One turn sends every row of this set to another row. A few are shown first. Where does it send the rows asked after them?
Z118: [-19  -3 -17 -17 -14 -13  75   8  66   2  11  18]
Z684: [-45  -8 -19  15  -4 -46  74  28  31 -21  20  36]
Z578: [ 14 -45 -16  11 -19   5 -10   4 -16 -13  21  17]
Z796: [-15  49 -43  14  22   7  11 -29  -1  14   0  24]
Z138: [-49  50  -5 -31  29  -6   4  36  17 -38 -23  23]
Z592: [  8 -32 -23   9 -19  -2 -30   4 -28 -14  10  -3]
Z495: [-19  -6  -9 -55  -6  -6  59  19  54  17   7   2]
Z957: [ 24 -29 -13  20  -7  21   4  -4   2 -25  27  12]
Z150: [-13 -18   2 -16  15 -17  13   5 -35  31  22 -16]
Z756: [ 14 -28 -13  13 -17  31   4  -7  -1 -18  31  14]
Z757: [-20  38 -38 -38 -14 -51   8   7  28   6 -46  11]
Z333: [-20  15 -38  33  22 -34 -33   0   1   3 -15  24]
Z881: [ 13  32 -18 -25 -20 -57  39  11  -2   2 -16  40]
Z328: [-51  36   2 -35  25   1  -9  42  -1 -26 -11  25]
Z890: [-34  42 -12 -27   2  10  11  11  -9 -71   2   9]
Z548: [-53 -32 -47 -10  -1 -34 -19  46  16 -26 -13 -32]
Z624: [-39  18 -64  -8 -10   5  11  16  53 -56 -11 -18]
Z875: [-32 -44 -38 -21 -23  -9   5  -3 -23   8  27 -15]
Z125: [-44  30   4 -17  10  -3 -11  54  -4  -7  -6  50]
Z191: [-26  37 -59 -20   2  -2  14  22  50 -66 -28  -4]
Z15: [-17 -19 -50  28 -32 -49  16  48  33 -52 -10  18]
Z909: [-18  53 -14 -25  22  20  32 -22  -5 -13   0  18]
Z870: [-35 -35 -52   2  -7 -26 -32  28  -7 -15 -24 -24]
Z75: [-32  39 -60 -29  13 -10   8  25  48 -62 -27 -11]
Z563: [-12 -20 -49  38 -19 -62  25  40  45 -33  -5  12]
Z877: [-47 -26 -57  -6  -7 -26 -30  30   7 -10 -21 -34]
Z270: [-11 -16 -49  40 -27 -49  37  30  59 -30   0   4]
Z283: [  6   0   5  -7  35 -40  26 -10  -4  17   4 -31]
Z426: [-15 -12 -41   0 -12 -37  68   5  63  12   8  11]
Z171: [-28 -11  -7 -36  -2  -8  65  27  58  15  16   4]
Z787: [  8  17  -7   5  -6 -42  71  14   3   3  15  52]
Z697: [ 31  -8 -25   4  26 -50  23 -18  39 -25  -7 -24]
Z869: [-37  26   8 -22   3  -1   4  56  -7 -22  -4  54]

Z328 moves to Z118
Z787 moves to Z150
Where do these go?
Z426 moves to Z592
Z957 moves to Z125
Z191 moves to Z563
Z548 moves to Z624
Z890 moves to Z684
Z171 moves to Z756
Z333 moves to Z757
Z870 moves to Z75
Z283 moves to Z796

